In the data rows, 500 means zero.
Some points:
[634 399 548 353 349 471 481 491 262 335 456 343 300 363 452 469 859 670 292
 432 317 488 426 377 606 422 500 492 493 763 548 398 538 491 506 688 674 432
 317 462 427 499 391 425 389 395 700 439 479 440 532 304]
[598 492 454 516 373 606 535 372 538 617 262 319 279 530 588 606 319 361 557
 224 528 358 289 508 440 399 708 485 703 432 443 243 462 376 290 390 445 516
 575 667 833 548 314 601 603 488 570 617 475 553 447 501]
[543 479 410 915 446 502 449 504 456 774 550 559 294 623 504 442 454 464 467
 497 515 415 825 274 476 682 565 452 400 505 362 497 584 469 618 580 356 452
 402 381 908 516 399 564 508 533 341 483 508 289 284 413]
[491 615 544 510 478 443 478 626 521 435 667 512 491 346 587 430 406 521 628
 627 645 467 596 444 426 480 453 325 556 866 507 418 540 630 614 537 835 424
 642 710 494 576 590 522 614 564 433 570 365 528 602 531]
[572 602 637 601 512 330 600 573 501 592 710 461 516 395 574 498 534 453 375
 343 404 397 552 428 607 329 375 597 467 375 482 575 472 467 336 499 818 502
 591 532 415 500 686 409 416 378 646 461 513 424 432 677]
[304 387 338 469 530 469 512 467 423 242 556 471 887 578 594 324 495 579 520
 252 533 470 638 337 427 436 386 488 608 263 390 468 445 559 365 655 436 509
 426 537 632 525 496 339 615 631 234 544 561 443 768 468]
[439 658 435 338 723 629 415 651 541 704 637 455 491 515 585 479 619 546 454
 472 527 518 356 396 673 475 560 369 277 453 570 515 679 548 424 587 343 463
 446 738 369 411 353 655 486 484 660 430 442 459 563 472]
[527 433 804 320 187 531 510 565 574 494 548 716 412 522 453 668 443 344 525
 651 248 545 365 380 472 275 347 300 727 362 587 474 604 504 502 557 353 477
 610 625 477 378 518 684 473 451 433 461 516 584 478 440]
[320 323 619 534 609 377 454 433 438 587 386 567 480 583 525 639 555 521 305
 517 484 458 510 604 364 379 406 539 813 354 521 853 508 620 289 446 581 447
 517 511 424 354 337 861 379 444 428 411 329 451 462 418]
[748 532 490 792 386 421 501 479 373 225 479 597 380 583 598 414 325 775 460
 415 579 725 403 482 489 361 551 613 325 380 620 423 555 590 526 520 427 453
 479 322 398 511 539 644 562 528 416 758 478 575 661 744]
[415 595 366 381 586 472 463 459 419 453 754 500 337 432 441 392 223 425 609
 421 595 656 513 556 426 553 523 366 550 461 583 428 474 353 441 388 910 588
 448 244 278 344 412 572 302 551 369 258 490 619 525 363]
[321 702 553 424 475 812 611 581 470 505 441 596 441 372 285 664 395 541 644
 320 546 559 592 630 422 443 528 730 484 495 297 650 412 577 431 738 609 551
 265 597 534 529 726 620 407 455 498 530 620 470 421 462]
[507 496 511 495 589 543 669 661 451 551 581 342 594 564 520 560 536 471 436
 498 449 586 496 627 450 763 461 398 593 374 440 449 786 660 481 279 533 602
 445 648 513 598 839 541 494 466 606 419 607 630 484 410]
[605 339 437 371 630 638 538 591 539 491 436 406 591 720 444 415 483 545 635
 372 475 543 477 575 518 332 491 315 431 566 165 527 535 629 734 611 576 286
 479 440 613 476 522 387 349 605 483 724 560 669 405 734]
[552 479 512 475 267 423 521 270 382 670 488 386 780 639 472 495 504 630 594
 444 707 565 607 561 473 545 469 422 505 525 505 482 503 312 612 414 438 332
 328 424 318 467 391 512 484 637 483 760 606 320 629 722]
[416 518 558 456 653 395 659 395 528 412 490 481 447 401 500 458 838 315 469
 638 719 545 388 225 575 537 425 562 386 551 681 435 508 489 327 442 587 406
 480 398 493 186 601 511 535 477 381 538 494 440 310 450]
[383 676 433 350 572 263 497 665 403 487 533 291 390 489 564 488 490 531 660
 468 488 701 544 752 469 497 378 436 692 596 575 647 503 371 426 587 241 553
 698 402 564 522 561 763 505 445 436 328 461 521 442 544]
[756 433 778 540 553 537 484 435 672 432 650 606 651 517 609 563 462 692 620
 657 450 382 422 584 573 578 677 662 608 713 544 513 384 491 497 488 466 545
 357 369 480 492 437 452 674 578 494 450 702 359 578 550]
[515 435 718 491 678 411 376 480 285 517 658 537 427 612 300 520 602 514 578
 504 514 570 438 417 550 481 525 811 600 506 445 520 592 504 673 542 595 708
 597 599 494 512 492 615 602 592 461 596 565 580 442 409]
[398 449 386 581 403 502 618 635 556 672 496 481 386 210 483 438 668 603 527
 665 522 502 422 457 440 499 549 492 834 367 406 604 386 468 624 380 413 526
 775 466 377 464 429 556 620 503 449 570 617 588 460 439]
[495 404 464 518 383 595 751 491 352 533 576 617 432 637 416 658 434 559 404
 423 532 685 511 684 514 490 382 469 339 678 357 538 418 466 449 626 585 616
 566 599 561 357 583 553 693 731 632 440 490 666 622 601]
[599 413 440 363 700 285 530 514 617 683 458 676 337 451 440 521 810 435 474
 431 516 421 609 418 259 549 473 649 442 634 759 464 519 557 612 646 526 457
 347 466 432 481 473 468 543 580 589 454 529 510 456 499]
[387 571 315 410 420 533 574 404 496 519 505 531 302 731 415 617 486 429 353
 407 519 659 673 675 356 309 908 568 442 514 343 512 494 591 359 336 329 338
 651 551 574 665 457 388 536 312 380 528 537 452 468 453]
[570 439 671 389 459 369 423 458 626 428 358 652 387 529 693 594 468 686 671
 411 629 451 545 523 600 543 446 553 310 363 390 617 448 414 664 514 763 504
 493 607 585 377 490 502 631 408 488 398 630 733 495 579]
[403 448 849 468 448 527 535 393 422 415 422 641 504 313 528 470 794 533 524
 492 486 495 296 511 527 466 493 412 172 533 592 432 458 605 476 419 663 354
 553 504 552 631 390 468 382 490 507 293 612 357 522 403]
[478 329 683 473 434 517 366 549 405 592 542 614 358 339 352 376 732 362 491
 845 504 373 559 581 427 389 400 559 671 360 479 326 531 285 384 225 524 322
 272 490 487 507 505 542 588 553 468 413 399 762 439 638]
[458 451 373 393 482 418 555 555 399 404 373 498 760 539 340 521 332 828 485
 458 388 275 511 366 458 315 493 579 337 522 449 417 477 373 519 356 412 517
 415 461 345 570 512 473 350 780 513 656 511 328 271 662]
[539 504 304 758 450 622 468 591 438 522 386 293 689 514 830 610 473 273 531
 588 394 299 395 553 487 409 372 691 458 524 511 417 551 420 791 495 400 553
 468 415 478 317 450 249 633 394 305 414 580 326 528 400]
[903 437 379 619 475 565 623 339 457 569 377 624 466 544 264 401 466 540 685
 683 504 384 517 536 501 610 514 518 636 462 518 592 364 579 357 468 421 385
 761 795 540 431 376 639 398 450 384 474 479 602 490 478]
[876 426 502 390 385 518 426 495 561 405 498 618 452 487 408 394 454 343 503
 481 842 380 470 675 446 557 294 417 709 451 293 428 427 499 475 440 300 465
 739 540 232 676 400 592 559 435 457 561 419 548 225 313]
[476 751 420 421 979 588 603 459 378 460 454 523 466 302 344 489 244 442 302
 542 400 609 557 519 507 453 428 235 530 444 507 600 411 319 525 564 497 417
 496 472 545 538 567 546 737 335 586 460 547 520 507 415]
[528 581 456 434 579 509 568 476 365 624 544 656 470 454 692 536 534 594 569
 661 578 454 563 538 563 550 452 576 566 388 705 527 714 689 625 425 465 619
 339 466 599 490 369 292 418 615 880 440 388 452 392 531]
[293 517 431 513 559 381 503 549 545 452 702 571 472 492 549 347 509 490 323
 597 345 421 377 872 456 632 580 609 659 297 611 518 590 322 556 530 728 329
 505 505 561 425 576 614 384 455 548 560 358 551 370 356]
[476 416 315 579 453 406 501 411 558 591 474 576 601 470 627 493 359 340 518
 514 379 547 425 361 544 564 308 804 382 690 303 351 351 582 813 410 271 586
 225 511 469 625 400 613 368 287 472 425 428 310 636 458]
[544 438 344 771 569 556 505 526 705 536 294 582 450 418 533 643 617 392 474
 541 616 533 409 559 554 387 574 475 736 449 591 557 593 431 481 417 493 658
 556 561 576 704 638 568 422 563 416 438 502 542 428 574]
[415 873 491 596 643 288 382 590 567 421 496 451 388 467 357 661 531 391 481
 492 471 308 500 475 624 726 350 509 474 590 438 423 619 595 479 512 323 377
 470 478 405 330 460 338 365 677 678 514 614 508 829 450]
[496 888 528 374 518 621 292 474 434 394 621 527 398 597 493 284 701 443 469
 427 439 341 370 387 411 657 392 269 459 538 502 596 492 426 555 445 507 598
 539 461 450 401 564 507 496 461 605 439 535 339 692 557]
[566 624 521 528 595 486 424 349 527 459 817 293 555 480 397 630 477 480 498
 655 289 684 379 552 219 542 342 421 289 389 445 593 637 460 259 581 723 494
 509 505 497 603 310 501 458 444 695 462 398 527 414 490]
[392 289 446 406 427 580 587 370 432 294 572 440 345 396 468 472 370 334 572
 531 509 405 761 772 497 536 800 331 353 461 537 488 501 497 484 472 276 682
 644 515 580 532 473 452 412 485 439 770 437 390 559 613]
[485 531 463 452 310 638 517 414 630 399 596 323 361 504 521 497 322 539 433
 528 594 482 453 537 566 614 446 554 391 478 713 672 350 608 619 545 534 557
 559 326 359 828 672 531 622 693 378 575 403 723 481 485]
[487 533 496 547 396 452 501 577 367 476 472 470 778 590 532 495 437 277 466
 530 518 496 495 413 457 428 904 259 356 487 345 638 311 567 488 608 426 588
 443 450 529 564 539 429 608 430 514 700 504 682 439 564]
[500 435 481 601 400 616 390 504 636 528 509 425 937 338 486 439 309 397 431
 261 470 444 386 472 594 368 451 684 356 797 496 550 490 590 716 277 265 420
 498 547 738 268 366 451 465 368 471 298 544 593 551 455]
[570 327 397 446 468 420 300 431 468 555 453 570 555 441 578 518 373 912 348
 489 415 558 350 583 559 555 453 417 435 464 401 531 383 541 316 494 543 521
 439 538 480 450 709 214 450 611 285 765 520 431 417 662]
[403 410 554 515 498 452 289 593 609 338 568 380 422 552 250 481 724 493 540
 479 462 466 458 438 659 620 384 417 514 408 748 378 357 687 519 340 777 540
 405 419 414 506 427 358 620 331 576 405 521 317 439 566]
[312 581 674 482 555 600 490 351 654 555 388 539 557 520 508 403 666 668 543
 400 446 391 455 423 542 515 406 407 470 763 536 331 633 561 416 533 497 712
 525 381 371 433 557 454 603 118 479 544 413 629 535 434]
[388 561 591 560 518 535 494 576 731 681 442 542 446 614 594 428 516 431 424
 717 584 604 504 394 510 353 374 557 500 661 645 394 559 582 413 714 433 679
 474 676 469 583 435 437 387 422 476 474 777 619 496 494]
[622 411 449 663 346 546 614 578 609 680 528 393 312 696 429 555 341 521 658
 493 755 424 351 350 363 403 731 434 597 381 560 454 355 348 501 482 330 503
 663 557 710 593 602 338 347 367 470 388 279 363 584 303]
[405 549 430 385 433 416 414 353 545 459 278 328 917 510 432 500 462 604 366
 517 441 572 739 388 481 542 620 526 512 360 396 169 386 554 666 726 453 500
 540 454 454 435 629 465 418 774 429 351 294 444 528 621]
[409 281 457 426 542 481 496 470 556 520 316 566 560 507 575 333 372 468 526
 582 464 523 348 433 694 506 485 581 456 648 548 543 678 640 377 669 557 444
 594 298 481 524 624 420 602 375 816 310 661 366 662 432]
[404 451 563 602 506 491 479 543 631 348 296 344 519 627 668 382 494 381 575
 401 339 698 857 600 565 408 692 508 357 360 483 595 393 402 380 364 415 574
 442 454 511 490 573 425 465 760 552 709 439 460 454 231]
[572 472 360 510 408 674 420 497 498 415 545 636 733 574 680 738 493 517 567
 513 486 499 801 322 587 671 658 589 462 543 626 507 426 361 556 512 470 377
 487 422 454 612 501 619 461 510 604 494 494 608 652 550]
[503 616 621 500 659 544 609 785 450 546 359 479 498 376 524 551 493 402 438
 495 439 669 515 475 592 865 521 570 577 458 505 724 613 339 452 528 457 544
 508 510 522 645 344 322 562 578 392 504 372 397 493 682]
These points spread out most along one direction. Take the direction at right angles to it along which they spread out most. Go by this last direction. For each point below, how far along it does it lie, from 0 to 99? The average is 50, and the first point in the table lies past the average. One standard deviation of the points above along it is 16.
[321 702 553 424 475 812 611 581 470 505 441 596 441 372 285 664 395 541 644
 320 546 559 592 630 422 443 528 730 484 495 297 650 412 577 431 738 609 551
 265 597 534 529 726 620 407 455 498 530 620 470 421 462] 45
[598 492 454 516 373 606 535 372 538 617 262 319 279 530 588 606 319 361 557
 224 528 358 289 508 440 399 708 485 703 432 443 243 462 376 290 390 445 516
 575 667 833 548 314 601 603 488 570 617 475 553 447 501] 20
[605 339 437 371 630 638 538 591 539 491 436 406 591 720 444 415 483 545 635
 372 475 543 477 575 518 332 491 315 431 566 165 527 535 629 734 611 576 286
 479 440 613 476 522 387 349 605 483 724 560 669 405 734] 57
[544 438 344 771 569 556 505 526 705 536 294 582 450 418 533 643 617 392 474
 541 616 533 409 559 554 387 574 475 736 449 591 557 593 431 481 417 493 658
 556 561 576 704 638 568 422 563 416 438 502 542 428 574] 29
[404 451 563 602 506 491 479 543 631 348 296 344 519 627 668 382 494 381 575
 401 339 698 857 600 565 408 692 508 357 360 483 595 393 402 380 364 415 574
 442 454 511 490 573 425 465 760 552 709 439 460 454 231] 48
[622 411 449 663 346 546 614 578 609 680 528 393 312 696 429 555 341 521 658
 493 755 424 351 350 363 403 731 434 597 381 560 454 355 348 501 482 330 503
 663 557 710 593 602 338 347 367 470 388 279 363 584 303] 23
[903 437 379 619 475 565 623 339 457 569 377 624 466 544 264 401 466 540 685
 683 504 384 517 536 501 610 514 518 636 462 518 592 364 579 357 468 421 385
 761 795 540 431 376 639 398 450 384 474 479 602 490 478] 21
[388 561 591 560 518 535 494 576 731 681 442 542 446 614 594 428 516 431 424
 717 584 604 504 394 510 353 374 557 500 661 645 394 559 582 413 714 433 679
 474 676 469 583 435 437 387 422 476 474 777 619 496 494] 53
[552 479 512 475 267 423 521 270 382 670 488 386 780 639 472 495 504 630 594
 444 707 565 607 561 473 545 469 422 505 525 505 482 503 312 612 414 438 332
 328 424 318 467 391 512 484 637 483 760 606 320 629 722] 65
[403 448 849 468 448 527 535 393 422 415 422 641 504 313 528 470 794 533 524
 492 486 495 296 511 527 466 493 412 172 533 592 432 458 605 476 419 663 354
 553 504 552 631 390 468 382 490 507 293 612 357 522 403] 65
[304 387 338 469 530 469 512 467 423 242 556 471 887 578 594 324 495 579 520
 252 533 470 638 337 427 436 386 488 608 263 390 468 445 559 365 655 436 509
 426 537 632 525 496 339 615 631 234 544 561 443 768 468] 67
[748 532 490 792 386 421 501 479 373 225 479 597 380 583 598 414 325 775 460
 415 579 725 403 482 489 361 551 613 325 380 620 423 555 590 526 520 427 453
 479 322 398 511 539 644 562 528 416 758 478 575 661 744] 55
[500 435 481 601 400 616 390 504 636 528 509 425 937 338 486 439 309 397 431
 261 470 444 386 472 594 368 451 684 356 797 496 550 490 590 716 277 265 420
 498 547 738 268 366 451 465 368 471 298 544 593 551 455] 73
[507 496 511 495 589 543 669 661 451 551 581 342 594 564 520 560 536 471 436
 498 449 586 496 627 450 763 461 398 593 374 440 449 786 660 481 279 533 602
 445 648 513 598 839 541 494 466 606 419 607 630 484 410] 43
